In the data rows, the value 50 means zero.
In each pair of rows below, the second row is the first one turned about zero in one of two ways (a turn may also mirror it), with some noise and a change of scale.
After each pair comes the number of its way: 0 for the first way seen, 1 for the next new one, and so on.
ndarray[50 50 82 54 51 62 56 59 61 53 40 90 71 57 46 51 41 59 32 58 37 42
        46 27 69 57 31 42 17 53 41 35]
ndarray[58 62 70 35 64 35 68 36 67 32 44 45 40 51 38 22 57 70 58 34 36 57
        58 45 51 36 17 50 31 72 69 74] 0

ndarray[49 65 52 46 45 75 56 72 66 56 51 61 42 38 54 43 50 72 38 67 53 46
        54 54 60 50 51 67 47 39 52 43]
ndarray[66 42 69 35 40 40 47 53 66 64 46 51 34 61 66 43 69 53 35 38 48 51
        53 47 56 35 65 43 71 61 44 62] 1

ndarray[56 44 42 70 58 51 17 47 60 54 47 36 37 54 44 43 72 53 49 55 61 68
        72 58 67 52 70 51 99 35 28 42]
ndarray[29 63 44 46 44 66 37 93 45 63 62 55 69 58 56 62 63 38 74 20 49 25
        31 59 36 67 52 54 46 21 49 29] 0

ndarray[36 36 48 56 60 26 39 49 58 10 58 30 53 37 44 71 56 34 24 69 71 46
        54 70 57 46 38 51 59 49 61 60]
ndarray[56 51 43 67 30 48 61 57 66 29 56 33 10 68 31 54 31 65 55 64 39 52
        38 40 28 46 36 46 47 54 82 37] 1

ndarray[65 64 58 50 60 59 73 58 55 54 58 80 73 57 44 42 47 45 45 49 42 40
        61 45 45 48 29 44 51 48 45 47]
ndarray[58 58 66 38 45 44 67 37 51 59 46 50 36 60 72 40 54 61 51 56 51 68
        47 54 43 42 30 55 47 62 79 52] 0

ndarray[53 68 32 45 43 59 50 75 59 77 51 76 34 55 53 39 59 64 60 36 22 48
        51 50 39 72 67 36 31 56 66 48]
ndarray[48 70 39 43 46 55 57 10 48 32 59 57 44 30 42 55 60 50 62 78 41 39
        42 63 26 36 51 84 49 60 45 49] 0

ndarray[52 29 56 57 55 50 63 57 43 43 29 58 81 76 68 64 48 30 43 45 27 80
        40 47 78 25 26 85 47 58 30 44]
ndarray[51 87 60 48 83 29 62 39 30 54 14 54 46 58 32 34 55 92 63 43 86 61
        41 54 48 38 55 68 28 33 69 60] 1

ndarray[47 38 55 40 34 66 49 53 63 48 45 43 39 28 52 76 53 27 36 52 58 52
        50 38 71 50 37 65 64 47 53 33]
ndarray[50 45 82 37 58 44 30 70 62 47 36 57 65 58 43 46 53 33 40 51 28 58
        38 50 80 55 43 55 43 45 32 46] 0

ndarray[48 57 62 54 37 67 50 59 54 51 46 47 43 35 63 49 68 42 40 28 63 58
        52 16 64 51 40 49 59 52 40 30]
ndarray[58 50 78 28 67 43 41 65 58 43 31 55 70 78 52 67 61 56 48 53 48 45
        48 48 63 57 35 47 45 68 46 40] 1

ndarray[43 19 65 64 51 77 44 64 41 70 37 87 66 71 46 64 63 39 57 51 40 69
        49 20 76 40 45 42 59 44 28 37]
ndarray[55 69 74 22 71 34 37 50 54 40 39 58 85 51 49 12 67 68 66 21 56 45
        37 58 74 50 36 69 25 37 69 67] 1

ndarray[53 57 59 46 49 52 53 53 35 56 67 45 38 47 60 48 62 40 60 22 43 48
        32 47 40 60 64 61 53 63 73 51]
ndarray[69 60 39 44 53 65 39 45 44 61 32 64 51 50 46 69 53 60 48 82 46 49
        52 48 47 55 62 56 62 66 27 55] 0

ndarray[54 81 56 48 58 52 54 60 45 53 68 53 54 34 56 24 36 69 53 46 47 32
        51 58 33 66 53 39 47 56 49 54]
ndarray[50 38 35 51 42 50 52 37 47 53 53 49 36 37 74 60 56 52 49 65 40 36
        57 48 22 49 32 48 68 81 57 49] 0

ndarray[37 54 50 35 39 29 47 53 32 62 55 59 52 46 41 42 73 49 49 37 32 58
        68 41 29 41 71 64 47 45 57 50]
ndarray[66 35 35 42 50 61 46 34 39 44 41 67 36 61 29 63 59 49 59 61 52 60
        42 67 33 64 79 55 38 45 58 49] 0

ndarray[45 72 54 54 55 35 48 39 36 52 58 50 43 46 35 33 42 86 57 44 60 23
        50 65 35 68 64 35 50 54 67 42]
ndarray[46 44 36 64 33 71 43 36 51 50 73 50 30 46 55 66 46 58 64 55 28 38
        85 42 27 53 56 41 67 70 55 44] 0

ndarray[51 22 37 68 55 71 44 55 38 42 43 63 47 79 51 57 40 42 43 52 45 61
        22 48 88 25 63 57 58 33 35 52]
ndarray[53 72 54 37 42 47 58 63 44 60 36 50 79 46 37 21 78 60 52 25 77 34
        61 47 80 27 55 53 55 17 47 58] 0

ndarray[54 55 72 60 64 55 29 38 57 37 56 46 49 38 53 55 40 50 21 75 74 18
        65 62 57 67 24 39 46 51 45 48]
ndarray[49 39 65 57 29 54 48 79 76 57 65 22 41 42 49 40 38 50 41 29 34 55
        48 44 51 65 11 34 61 75 54 51] 0

ndarray[52 61 42 33 57 71 58 66 33 53 67 46 41 40 52 38 14 58 37 68 38 49
        27 64 51 50 19 70 24 55 34 44]
ndarray[53 40 45 40 38 48 40 44 33 66 30 51 34 46 62 30 52 80 17 72 78 57
        79 34 59 30 57 39 73 67 50 71] 1

ndarray[61 71 52 70 53 56 55 58 47 36 55 50 52 36 41 31 50 48 40 61 63 28
        76 56 24 51 46 49 52 45 52 51]
ndarray[57 31 61 51 28 54 51 43 40 65 69 38 40 60 72 58 54 32 53 50 53 53
        45 51 26 52 37 50 56 80 54 51] 1

ndarray[64 40 66 29 48 50 64 35 49 41 32 35 71 47 49 53 34 24 29 48 47 42
        33 54 47 36 31 77 77 57 54 53]
ndarray[36 67 36 37 63 44 66 44 28 46 44 62 26 62 56 61 49 85 45 70 38 62
        57 75 31 34 46 71 34 60 52 42] 1

ndarray[47 43 13 60 51 53 12 36 60 57 39 47  1 38 43 71 60 59 77 85 76 51
        34 72 53 54 72 30 65 51 60 56]
ndarray[42 54 49 73 17 62 17 94 66 13 84 24 49 45 52 33 34 40 27 28 36 45
        41 40 59 40 55 43 70 16 32 27] 1

ndarray[54 49 23 73 62 39 21 41 71 57 40 35 18 59 42 71 83 61 61 53 62 56
        52 80 54 64 88 40 59 25 64 75]
ndarray[39 84 31 71 23 69 53 76 70 47 81 40 53 33 36 56 57 28 65 51 52 33
        35 43 29 52 81 49 46 11 15 26] 0

ndarray[49 86 50 61 63 42 54 53 58 65 54 49 37 67 50 13 54 85 61 28 26 41
        58 49 52 86 58 34 33 58 52 37]
ndarray[38 77 25 54 61 58 64 20 46 57 69 57 44 32 49 70 51 44 82 59 37 34
        75 49 12 58 33 61 45 82 59 50] 0

ndarray[51 66 57 32 28 50 60 63 43 62 59 80 58 30 52 39 65 50 56 53 50 52
        82 37 16 62 59 21 59 47 55 49]
ndarray[56  8 72 44 60 55 33 38 59 54 48 65 60 43 69 58 50  6 46 57 39 42
        32 81 53 61 50 58 54 62 55 61] 1

ndarray[51 50 60 39 50 37 49 45 39 59 39 32 72 55 59 59 45 53 44 30 68 45
        41 51 40 57 54 71 57 55 76 61]
ndarray[37 59 33 54 59 57 58 34 65 36 51 63 38 51 48 67 51 68 61 62 47 48
        53 55 30 68 67 65 51 60 28 41] 1

ndarray[37 47 45 50 86 51 46 48 86 49 57 59 54 30 54 24 63 59 38 44 27 62
        86 44 54 73 19 41 41 49 14 36]
ndarray[53 54 43 50 58 42 73 57 46 39 51 53 63 25 69 46 32 26 85 39 37 49
        26 65 43 73 12 46 12 72 89 43] 0

ndarray[34 49 61 38 30 54 44 52 43 69 64 44 44 60 57 57 59 51 76 28 52 48
        33 50 48 58 62 43 40 61 67 52]
ndarray[55 54 43 43 69 56 35 46 57 46 54 49 74 35 34 60 49 48 45 69 35 40
        47 36 63 69 70 57 65 39 32 54] 1

ndarray[50 60 75 34 30 47 53 42 47 49 46 35 54 43 47 36 43 81 23 82 75 27
        49 47 39 42 52 57 49 47 50 45]
ndarray[39 21 38 32 58 49 43 36 59 43 75 42 20 62 50 69 59 59 42 34 40 51
        75 57 38 38 57 35 63 78 51 61] 1

ndarray[68 33 56 53 49 44 62 59 50 65 28 76 86 80 44 64 53 43 61 49 41 70
        23 50 77 33 52 46 53 55 41 65]
ndarray[26 90 57 40 87 44 67 34 46 42 47 62 59 33 47 19 63 55 61 40 65 41
        34 53 53 31 54 59 34 26 59 55] 1

ndarray[45 35 54 52 63 51 61 63 53 52 39 61 63 58 45 59 41 42 41 33 27 63
        51 57 52 38 38 80 47 50 41 41]
ndarray[57 54 74 54 54 48 59 37 40 65 33 71 60 40 57 35 55 55 54 38 59 61
        37 54 61 58 63 52 29 46 57 76] 0

ndarray[59 59 57 36 61 37 64 51 47 49 50 45 68 44 53 44 16 63 42 69 60 52
        51 67 33 52 27 65 47 52 37 44]
ndarray[35 16 56 63 57 52 49 43 55 61 52 57 35 38 83 41 39 48 36 34 63 62
        55 52 48 49 42 36 53 63 65 69] 0

ndarray[37 45 52 44 46 35 38 48 51 39 43 20 42 34 49 66 61 50 45 57 69 61
        61 57 39 37 65 61 70 42 54 50]
ndarray[50 29 50 62 45 56 27 68 59 52 51 55 55 64 46 70 47 29 42 36 47 42
        39 50 51 68 79 36 46 32 37 42] 0

ndarray[38 36 51 40 26 57 40 63 50 52 40 51 39 39 58 62 45 39 43 52 42 65
        68 43 63 40 54 49 51 54 47 36]
ndarray[48 34 63 52 58 39 32 45 52 43 40 55 70 56 23 48 55 45 46 43 36 40
        33 66 65 47 51 61 44 40 51 50] 0

ndarray[44 55 32 69 33 36 34 46 33 41 59 34 39 53 50 50 71 54 75 29 47 59
        58 52 39 44 67 51 39 35 64 62]
ndarray[59 37 45 61 44 64 44 58 49 51 56 24 67 56 28 57 51 30 71 61 62 41
        45 39 40 71 73 47 51 27 34 28] 1

ndarray[40 48 38 59 74 43 26 48 84 24 61  4 31 34 49 43 53 47 36 37 70 37
        60 55 71 55 36 97 87 40 66 46]
ndarray[59 50 55 52 42 75 58 77 55 84 49 61 65 45 71 66 46  0 59 21 32 36
        39 40 81 99 47 42 59 54 17 36] 0

ndarray[58 57 44 68 63 55 35 30 35 32 49 39 34 61 49 62 56 56 56 69 69 40
        40 50 38 45 64 49 71 24 56 63]
ndarray[55 57 33 49 26 53 37 65 61 36 78 20 43 50 60 52 59 46 61 43 56 50
        64 55 26 50 33 50 48 29 41 31] 1

ndarray[42 19 46 54 72 47 49 51 60 34 63 39 66 47 41 64 44 22 38 58 62 45
        66 55 54 40 36 39 43 43 42 56]
ndarray[52 44 40 55 31 34 73 44 54 43 54 45 49 52 42 39 32 64 52 58 50 65
        30 37 51 47 26 52 33 57 85 41] 1

ndarray[57 68 29 36 51 44 57 58 53 51 61 53 33 52 46 13 33 69 67 41 27 62
        55 45 41 67 41 34 37 72 32 37]
ndarray[48 32 53 60 53 64 50 50 22 82 34 62 62 49 68 57 28 29 30 45 70 35
        68 46 79 54 52 26 67 44 43 63] 1

ndarray[80 75 59 24 52 57 67 61 67 65 41 57 63 56 47 45 39 68 45 57 33 42
        44 55 47 47 41 42 40 66 44 47]
ndarray[29 60 61 35 63 50 58 23 45 70 42 62 38 35 71 54 50 43 18 41 52 50
        55 58 51 37 55 35 58 57 36 68] 1

ndarray[43 63 46 26 62 60 66 41 69 66 45 63 48 60 54 46 31 66 52 47 41 51
        52 59 34 63 36 53 23 44 34 56]
ndarray[53 42 52 59 54 41 71 45 54 63 48 61 55 26 75 50 48 51 22 50 64 72
        72 50 66 55 66 37 54 50 42 77] 1

ndarray[62 68 76 40 51 61 56 44 33 65 50 69 72 67 50 60 30 59 45 60 61 37
        57 51 51 77 51 44 28 63 47 60]
ndarray[27 50 51 51 65 40 45 28 65 55 57 65 52 22 52 34 61 49 49 50 53 60
        67 57 39 63 32 47 70 70 36 86] 1

ndarray[55 57 44 41 47 64 72 57 38 69 53 64 50 53 63 40 37 63 34 35 33 35
        34 51 22 58 60 51 45 44 70 49]
ndarray[54 46 46 41 30 53 57 24 58 51 44 61 40 35 62 63 61 63 46 66 55 56
        69 66 50 28 61 71 52 75 41 64] 0

ndarray[37 55 43 58 37 51 35 45 60 51 53 21 27 47 53 55 39 53 58 47 79 47
        47 55 55 63 58 62 47 52 80 58]
ndarray[47 48 36 70 39 53 50 62 70 44 68 42 49 73 39 56 46 57 43 63 35 48
        54 24 49 58 59 58 74 48 21 38] 1

ndarray[57 49 31 72 54 56 48 42 62 68 49 59 41 78 55 43 76 44 76 33 31 74
        52 27 65 51 60 45 51 45 45 51]
ndarray[47 95 30 41 69 50 61 47 37 49 46 46 68 58 44 53 62 54 79 58 66 56
        45 51 45 46 50 71 33 27 43 33] 0

ndarray[53 44 60 30 22 66 58 60 53 62 45 53 51 37 70 64 70 35 49 37 45 61
        55 11 55 57 47 28 51 56 43 40]
ndarray[51 49 63 23 74 24 39 51 63 25 28 54 58 64 38 69 53 65 48 75 41 46
        36 64 60 39 33 61 32 51 45 33] 0

ndarray[52 59 66 47 34 46 61 39 34 39 65 32 58 46 41 36 35 41 66 34 57 40
        32 45 43 52 56 37 60 71 64 56]
ndarray[48 41 37 52 54 52 50 53 31 68 40 51 44 74 55 68 41 66 35 77 35 42
        72 35 51 47 53 39 71 62 44 53] 0

ndarray[39 10 70 43 47 64 42 66 49 22 41 47 55 48 60 79 46 32 30 57 57 83
        44 44 65 15 31 75 48 26 33 31]
ndarray[76 27 86 35 60 44 37 65 67 52 22 49 93 56 39 29 51 45 37 20 67 47
        35 50 83 50 55 33 28 22 51 73] 0

ndarray[53 68 60 30 57 39 70 31 48 68 43 63 69 59 45 35 45 65 67 53 38 39
        64 41 12 63 44 39 39 60 44 52]
ndarray[39 37 42 55 69 53 49 23 36 61 58 64 54 26 77 59 37 19 42 42 53 64
        69 66 51 71 58 47 42 61 41 72] 1

ndarray[64 76 33 30 32 58 48 50 68 51 53 43 22 38 67 43 47 80 36 84 60 45
        58 65 51 53 59 73 38 41 49 47]
ndarray[51 21 54 45 41 47 43 67 67 59 57 39 15 59 55 63 58 50 23 34 59 69
        59 54 49 29 68 29 92 46 28 54] 1

ndarray[33 30 58 60 30 52 61 60 47 43 49 32 63 59 47 58 55 44 50 58 61 70
        58 60 70 29 43 71 37 53 48 48]
ndarray[52 41 67 50 72 34 41 51 52 65 52 46 68 65 31 40 46 41 52 38 64 53
        34 35 69 55 75 41 57 41 59 68] 0

ndarray[56 40 36 66 50 45 28 41 50 54 51 67 36 41 47 44 63 54 80 68 36 63
        43 42 63 46 56 38 80 53 36 35]
ndarray[50 53 56 51 56 62 22 83 34 47 45 36 55 50 62 29 42 40 60 19 43 38
        42 53 69 45 43 48 49 22 59 36] 1

ndarray[52 48 60 46 53 47 37 44 42 57 49 61 47 64 42 57 63 51 79 57 47 52
        31 59 52 53 71 27 69 47 66 55]
ndarray[54 76 30 48 49 64 41 63 53 51 51 51 38 54 48 47 43 75 41 56 37 36
        61 45 36 37 68 55 55 20 45 44] 0

ndarray[28 56 53 53 44 48 48 41 40 41 65 61 49 44 42 72 51 29 50 38 54 38
        81 52 40 46 45 54 36 55 46 68]
ndarray[67 37 59 72 31 41 51 51 40 45 53 40 52 59 30 49 58 54 48 73 44 74
        40 49 50 81 47 42 56 45 60 49] 0

ndarray[62 47 39 55 48 63 40 42 61 58 44 65 36 62 50 37 60 49 77 42 13 70
         3 37 81 40 49 41 61 59 32 40]
ndarray[48 89 54 29 71 61 48 83 18 54 28 42 73 41 54 34 52 48 38 32 52 31
        56 44 82 31 53 44 45 19 42 45] 1

ndarray[50 42 47 63 62 40 30 29 43 49 49 68 64 46 46 60 80 25 66 56 58 42
        58 44 37 58 66 27 73 39 32 65]
ndarray[61 58 39 57 28 51 50 99 38 35 47 41 32 64 50 53 49 76 59 54 53 53
        39 46 33 57 52 56 40 24 60 22] 0

ndarray[41 58 48 46 49 44 42 38 33 65 59 35 44 36 65 58 60 56 61 30 61 40
        33 63 30 59 71 53 57 42 83 63]
ndarray[57 46 34 62 39 65 40 58 65 49 40 51 44 39 51 70 54 58 45 75 42 47
        62 45 40 61 89 55 63 57 21 38] 0

ndarray[45 39 52 56 55 39 49 34 27 30 57 41 40 35 38 48 43 39 47 67 80 34
        42 57 42 32 57 46 52 64 47 61]
ndarray[63 32 43 69 29 57 33 75 35 47 58 45 48 66 44 52 45 52 32 43 58 51
        58 36 64 47 54 21 74 56 50 45] 0

ndarray[46 54 28 74 51 42 34 31 52 59 54 47 34 62 43 44 79 57 81 53 52 43
        51 52 37 52 79 34 58 39 67 66]
ndarray[55 54 34 60 33 67 41 71 52 47 80 26 64 39 50 52 47  8 62 31 47 45
        41 44 53 69 63 56 54 27 36 31] 1

ndarray[42 16 44 38 58 33 37 51 56 28 67 55 66 53 42 69 54 19 58 58 55 44
        77 62 51 40 57 21 38 47 42 55]
ndarray[53 28 45 59 38 37 67 35 53 38 54 49 55 28 23 39 22 46 55 53 38 57
        19 46 46 53 25 51 43 30 90 41] 1

ndarray[41 36 53 55 49 57 47 57 75 59 66 56 58 50 54 75 57 35 55 39 53 49
        58 32 62 64 42 35 35 58 59 50]
ndarray[53 65 54 49 54 40 59 47 70 38 39 44 57 52 38 48 42 60 58 66 31 59
        27 26 71 58 36 62 41 46 49 45] 0

ndarray[60 30 37 70 37 41 62 49 50 39 56 63 48 41 48 42 45 31 75 37 20 60
        44 35 58 25 41 44 48 62 43 41]
ndarray[60 55 57 57 66 56 50 42  6 58 28 41 66 58 45 39 44 42 64 53 52 50
        38 45 74 29 45 54 38 36 56 34] 1

ndarray[67 28 48 64 61 54 57 57 42 40 44 54 62 67 44 39 46 46 44 43 38 52
        14 47 60 30 64 53 73 47 52 52]
ndarray[48 82 33 32 45 60 60 49 31 48 46 56 55 49 54 45 62 60 71 41 58 24
        51 55 49 20 49 63 42 39 53 47] 1

ndarray[57 34 45 44 46 43 56 53 47 46 34 42 52 67 47 77 31 34 54 57 35 74
        43 70 71 41 43 81 49 50 35 52]
ndarray[37 65 53 62 59 35 50 53 39 56 40 61 35 55 33 33 49 89 50 60 68 67
        46 49 44 32 59 53 40 13 51 56] 1

ndarray[38 44 60 56 49 58 57 71 36 43 60 50 51 56 44 49 47 44 38 28 40 56
        35 65 54 42 40 66 38 51 55 47]
ndarray[67 62 55 45 42 57 55 42 43 58 40 54 58 55 35 47 57 73 54 74 57 41
        52 38 45 47 66 51 50 57 60 65] 1

ndarray[50 57 68 60 44 51 67 51 59 44 52 36 55 47 56 42 51 41 48 31 65 41
        43 30 55 45 47 46 51 53 70 56]
ndarray[61 54 55 49 63 46 64 50 59 65 42 48 53 78 52 69 57 50 40 59 44 48
        56 32 59 47 50 46 53 72 37 43] 0

ndarray[56 54 65 46 40 55 62 52 58 76 33 74 67 72 55 47 30 68 35 47 34 43
        60 39 54 62 48 41 22 62 46 45]
ndarray[29 54 56 48 60 28 70 18 62 41 56 54 37 48 36 45 61 80 55 41 42 64
        57 59 45 37 34 61 39 71 59 70] 0

ndarray[50 49 46 62 58 44 35 41 25 40 48 40 41 45 42 50 71 53 50 68 73 51
        61 60 53 49 80 39 94 35 35 54]
ndarray[45 43 41 48 30 48 24 85 57 38 80 50 46 55 52 55 59 44 71 34 49 33
        44 67 24 56 36 43 54 34 73 26] 1

ndarray[31 57 50 48 46 52 42 41 52 43 48 19 44 27 52 56 60 43 48 41 88 47
        57 45 46 62 50 47 65 49 58 52]
ndarray[48 39 48 55 45 38 45 71 70 26 61 49 49 73 53 71 41 54 47 69 35 47
        51 40 40 71 46 49 54 64 49 26] 1

ndarray[49 61 33 65 51 35 57 56 48 26 52 29 32 52 46 38 43 52 63 33 23 72
        32 59 60 48 48 51 56 66 50 40]
ndarray[42 66 50 65 63 66 49 37 15 69 35 54 64 41 50 59 41 22 55 63 59 23
        65 45 54 44 51 44 45 45 47 59] 0

ndarray[45 30 50 52 62 49 34 43 67 10 54 33 47 28 46 71 61 27 26 54 85 23
        63 62 53 49 42 73 73 39 61 54]
ndarray[71 49 52 51 17 42 70 66 62 23 66 41 11 70 46 63 36 79 64 65 23 68
        34 46 29 54 26 56 51 60 61 27] 1

ndarray[46 37 53 38 64 51 37 38 69 28 57 26 60 26 49 82 47 41 28 76 93 30
        50 60 44 54 41 39 65 38 70 57]
ndarray[52 30 58 57 16 51 46 89 97 47 48 36 40 56 63 50 24 32 22 39 31 55
        41 33 70 62 50 29 60 44 38 38] 0

ndarray[44 56 39 44 55 54 50 55 37 32 62 34 39 28 50 32 27 64 36 81 75 40
        50 76 31 53 18 70 40 30 37 49]
ndarray[55  0 55 53 40 59 37 56 56 54 77 38 55 24 76 35 40 20 40 43 70 50
        64 50 56 59 46 37 67 69 59 61] 0

ndarray[42 49 45 80 57 59 54 49 48 33 51 53 39 50 56 44 53 49 39 41 35 48
        50 51 60 36 32 83 50 51 43 47]
ndarray[78 70 61 55 41 49 56 61 26 61 37 32 44 70 49 49 63 72 63 50 64 60
        55 46 57 49 55 49 50 58 55 52] 1

ndarray[49 38 44 57 51 49 52 49 31 39 51 25 45 41 53 57 49 49 36 26 52 46
        31 54 31 45 62 71 70 32 81 55]
ndarray[64 38 50 50 23 68 46 58 56 74 33 60 53 56 56 68 53 44 49 58 59 40
        67 51 68 54 85 49 49 54 17 54] 0

ndarray[55 68 55 22 52 28 61 63 39 78 51 62 71 51 41 27 39 54 68 56 51 49
        68 66 20 61 33 48 23 64 36 56]
ndarray[40 21 41 56 65 48 56 20 41 43 69 69 22 40 62 43 31 70 37 64 61 69
        41 51 16 61 51 51 50 69 82 54] 0

ndarray[46 20 59 46 60 59 59 57 68 16 48 44 60 41 62 79 40 26 22 57 40 57
        38 42 85 22 19 59 47 53 37 38]
ndarray[64 72 61 41 57 21 68 42 50 35 15 41 31 69 37 42 44 95 42 59 45 60
        47 41 58 16 26 44 29 51 82 47] 1

ndarray[43 58 44 38 49 57 62 60 51 74 66 63 50 46 33 40 37 68 55 52 45 64
        50 64 41 69 42 40 18 61 50 45]
ndarray[34 46 37 51 55 50 50 21 53 32 66 61 54 33 56 32 39 50 57 75 42 58
        48 46 37 44 49 54 54 69 72 68] 0

ndarray[54 50 46 79 58 48 47 39 42 38 44 53 49 69 43 55 65 43 57 59 62 47
        44 49 61 31 52 43 66 47 50 63]
ndarray[50 79 45 54 47 54 48 56 44 40 74 27 54 56 47 43 60 43 64 37 58 47
        48 50 39 49 36 53 50 39 65 35] 1

ndarray[59 56 34 32 63 30 49 39 56 38 36 17 44 56 43 55 27 47 52 59 39 61
        37 74 62 38 38 66 70 56 28 48]
ndarray[21 48 52 64 60 56 47 56 27 76 44 65 50 28 65 48 37 26 21 31 64 48
        61 57 63 57 51 28 48 25 48 54] 0

ndarray[48 67 51 59 35 49 48 52 56 73 49 71 30 62 54 48 46 67 40 45 24 43
        55 31 50 66 56 30  7 54 57 49]
ndarray[49 42 69 57 49 62 52 39 60 69 41 41 65 38 25 42 65 21 36 36 56 53
        62 45 83 57 51 40 47 61 21 77] 1

ndarray[52 43 37 32 44 59 33 55 54 55 47 43 10 47 54 67 48 44 46 61 62 72
        58 45 69 48 53 46 61 42 34 48]
ndarray[49 39 56 50 39 41 34 77 71 39 50 56 55 73 40 41 52 69 22 48 56 53
        40 60 66 42 35 35 55 22 48 36] 1

ndarray[50 69 36 24 61 34 61 44 47 82 39 65 56 37 51 40 55 73 62 46 49 40
        66 54  0 79 68 39 31 43 57 75]
ndarray[49 31 19 65 30 42 65 31 61 16 74 67 13 36 67 64 44 61 53 75 53 66
        54 68 11 54 69 57 41 65 46 38] 0

ndarray[41 60 48 46 48 52 70 29 55 33 54 47 47 37 44 21 39 62 46 67 57 44
        54 44 23 43 40 40 34 48 40 53]
ndarray[58 24 36 56 48 42 61 49 38 37 70 31 47 59 66 58 38 31 44 51 52 59
        68 55 49 38 44 35 49 71 69 54] 0

ndarray[17 48 29 41 37 61 29 51 47 56 55 27 45 53 49 66 69 59 53 68 68 49
        64 79 49 45 62 65 41 36 58 55]
ndarray[53 33 48 45 26 31 39 64 77 40 68 31 41 52 31 51 44 60 41 50 49 63
        44 36 40 69 90 55 73 32 59 43] 1

ndarray[55 46 66 43 51 55 46 50 59 60 38 52 66 58 53 46 28 82 25 67 76 35
        55 63 59 64 52 59 44 54 67 46]
ndarray[30 38 56 53 44 47 59 44 89 53 68 55 36 49 53 41 47 59 53 15 37 52
        58 48 53 49 52 46 74 71 41 68] 0

ndarray[55 64 53 57 47 49 60 51 46 59 57 57 54 46 49 23 48 71 46 57 49 39
        73 48 24 57 61 36 32 43 68 48]
ndarray[52 23 46 53 42 62 49 31 54 71 59 47 55 46 59 55 52 16 55 37 51 51
        58 55 46 50 62 48 59 77 35 63] 1

ndarray[69 65 50 40 47 29 62 36 59 61 34 35 58 53 63 45 51 49 71 25 42 53
        46 27 43 71 50 47 49 68 52 57]
ndarray[31 59 47 60 83 52 57 49 41 58 37 64 53 44 59 75 38 30 47 55 55 50
        55 49 56 66 49 47 39 50 11 38] 1

ndarray[45 34 59 45 61 44 58 54 43 41 33 46 65 52 55 56 26 37 26 48 38 55
        39 59 50 29 45 88 59 45 58 42]
ndarray[59 37 67 57 45 52 52 49 49 76 23 71 53 50 56 39 56 45 32 19 60 60
        56 54 72 51 67 48 42 52 42 77] 0

ndarray[79 24 62 83 52 71 77 46 36 34 45 78 72 76 46 51 58 15 54 49 44 53
        28 22 83 15 39 32 46 52 21 50]
ndarray[50 93 62 21 79 33 63 37 20 46 48 37 88 46 41 23 66 52 75 46 74 53
        42 54 58 11  4 58 30 48 76 45] 1

ndarray[67 67 63 29 58 45 66 54 50 64 44 66 73 52 49 52 27 55 46 63 42 34
        42 49 34 46 40 34 43 63 50 60]
ndarray[32 52 46 50 64 53 55 11 43 52 46 61 38 21 71 42 55 39 25 50 50 48
        59 62 47 40 41 51 48 65 48 66] 1

ndarray[35 30 41 52 38 44 44 68 46 44 48 50 48 43 51 61 59 24 46 50 35 83
        63 40 62 34 57 61 47 37 42 38]
ndarray[60 38 60 46 59 47 38 52 43 49 26 60 73 62 23 38 56 33 58 49 61 45
        28 53 59 52 61 64 30 25 56 49] 0

ndarray[58 71 50 42 40 40 66 46 34 79 46 76 53 53 57 28 49 67 56 24 13 42
        42 18 30 81 72 22 23 69 54 39]
ndarray[40 59 24 45 59 45 59 13 35 24 36 67 25 45 35 71 55 82 68 81 43 55
        79 60 22 27 35 72 35 82 52 51] 0

ndarray[49 63 43 60 39 41 39 55 61 59 54 43 31 60 58 30 61 40 71 21 34 53
        68 32 60 52 48 50 45 64 69 53]
ndarray[51 68 39 54 74 62 63 27 30 60 49 47 64 63 33 64 50 45 57 68 43 45
        42 54 45 70 43 73 49 61 36 30] 0

ndarray[67 45 52 65 36 46 63 43 26 43 55 60 66 64 43 47 63 46 73 41 46 51
        34 44 58 38 74 16 63 63 50 59]
ndarray[32 71 45 42 69 54 39 40 30 46 58 43 77 33 40 52 53 19 77 54 48 25
        43 60 48 40 39 52 56 34 58 40] 1

